Each named turn below is shown by a few rows before and after it. Which turns, in which order, take the first row of each later pair to the second? The first pair is answered.
turn B:
[-0.06 -0.87 -1.51  0.66 -0.47  0.73 -0.66 -0.05] -> [-0.72  0.25 -1.02 -0.88 -0.37  0.03 -1.19  0.69]
[ 0.47  1.45  1.96  2.00  0.75  0.30  1.47 -1.18] -> [ 0.36 -1.25 -1.10  1.52 -1.07  0.63  1.76 -2.33]
[ 0.85  1.65  1.62 -0.17  0.46 -0.65  1.68  0.02] -> [ 1.18 -0.01  0.49  0.99 -0.30 -0.13  2.41 -1.22]
[ 0.06 -2.34  1.96  1.45 -0.24 -1.10  2.42  0.65] -> [-0.69 -3.38  0.59 -0.03 -1.03 -1.51  2.13  0.78]
turn N:
[ 0.54  3.17  2.15  3.21  2.04  1.07 -2.38 -0.24] -> [ 0.76 -1.74  2.10  5.20 -0.45  0.84  0.58 -0.66]
[-0.11 -1.12 -1.36 -1.17  0.59  2.34  0.68 -1.22] -> [-0.11  1.39  0.76 -1.40  1.73  1.76  0.04  0.00]
[-0.06  2.14  1.82 -0.19  1.90  0.20 -0.79  1.51] -> [ 0.41 -3.15  1.02  1.61 -0.49  0.04  1.57  0.73]
turn G:
[-0.32  3.73  2.09  1.03  2.80 -2.26  1.33  3.86] -> [-1.45  3.08 -0.89 -2.82  2.22 -2.67  0.02  3.55]
[-0.38 -2.49 -0.45 -1.96  1.27 -0.75 -1.80  1.13] -> [ 1.26 -0.93 -1.04  0.83  2.23  0.97 -2.64 -0.13]
[ 0.85  1.44 -0.27  0.78  1.40 -0.14 -0.96 -0.29] -> [ 0.43  0.59  1.49  0.23  0.94 -1.20  0.27  0.93]
[-0.55  1.76  1.70 -2.15  0.86  0.19 -0.41  0.58] -> [-0.04  2.57  1.22 -1.78  1.26  0.83 -0.76  0.26]
turn V:
[ 1.73  1.56 -0.21  2.65  1.16  0.58 -0.47 -2.83] -> [ 1.76 -1.17 -0.07  2.94 -0.11  0.03  1.20 -2.65]
[ 0.44 -3.25  1.99  1.40 -1.72 -0.41  2.14  0.73] -> [-0.78 -2.79  0.96 -1.62 -1.95 -1.55  1.53  1.67]
[-0.89  0.19 -2.84 -0.82  0.29 -0.46 -1.04  1.25] -> [-0.36  1.15 -2.80  0.07  0.64  0.14 -1.77  0.48]
turn J:
[1.70 1.98 2.53 3.39 0.88 0.26 0.84 0.54] -> [ 0.19 -1.26  3.08  1.22 -0.76 -1.92  2.54  1.84]
[ 0.53  2.24  1.45 -0.68  0.93  0.26  1.00  1.21] -> [-0.17 -1.34  0.03 -1.27 -1.08 -0.19  2.26  1.08]
[-0.16  0.95 -1.63 -0.76  0.61  0.52 -1.27 -0.72] -> [-1.02  1.05 -0.48 -1.53  0.81 -0.38 -1.19  0.23]
Then:
Between the rows of a pair lie 2 to 3 turns.
[-1.59 -3.04  1.72 -2.03 -1.53 -1.17  1.62  2.85] -> [ 0.63 -1.46 -4.05  0.97 -0.69  3.01 -1.38 -1.45]  V N J
[-2.20 -5.78  0.54 -0.61 -3.01 -0.88  3.84  1.96] -> [-1.72  1.41 -6.19 -2.92 -0.01  2.33 -2.97 -1.09]  B G
[0.77 3.84 3.90 1.73 1.41 0.38 0.11 0.63] -> [-0.56 -4.31 -0.02 -0.30 -2.72 -1.22  2.62 -0.02]  N V
[ 1.71 -2.41  0.00  3.95 -0.54 -0.23  0.89  1.14] -> [-0.83 -1.08  0.70 -1.76 -0.53 -2.63 -0.26  3.71]  G B
[-1.04 -2.85  4.46 -0.16 -1.01 -2.50  3.50  1.96] -> [ 1.46 -0.92 -4.53  2.24 -0.03  2.68 -0.97 -4.05]  V N G
[-0.67  4.64  2.79  1.29  3.04  0.54 -1.66  0.35] -> [-2.26  3.82 -0.14 -3.34  1.86 -0.75 -2.91  0.53]  G G
[ 0.28  0.61  5.42  0.96  0.20 -1.47  2.59  3.06] -> [-1.61  1.32 -2.75 -5.83 -0.62 -1.42 -1.89  1.24]  V G
[ 0.88  5.06 -3.97 -1.51  0.91  2.04 -4.27 -2.12] -> [ 1.38  1.64 -5.95 -0.16 -0.42  2.60 -2.86 -3.43]  V B
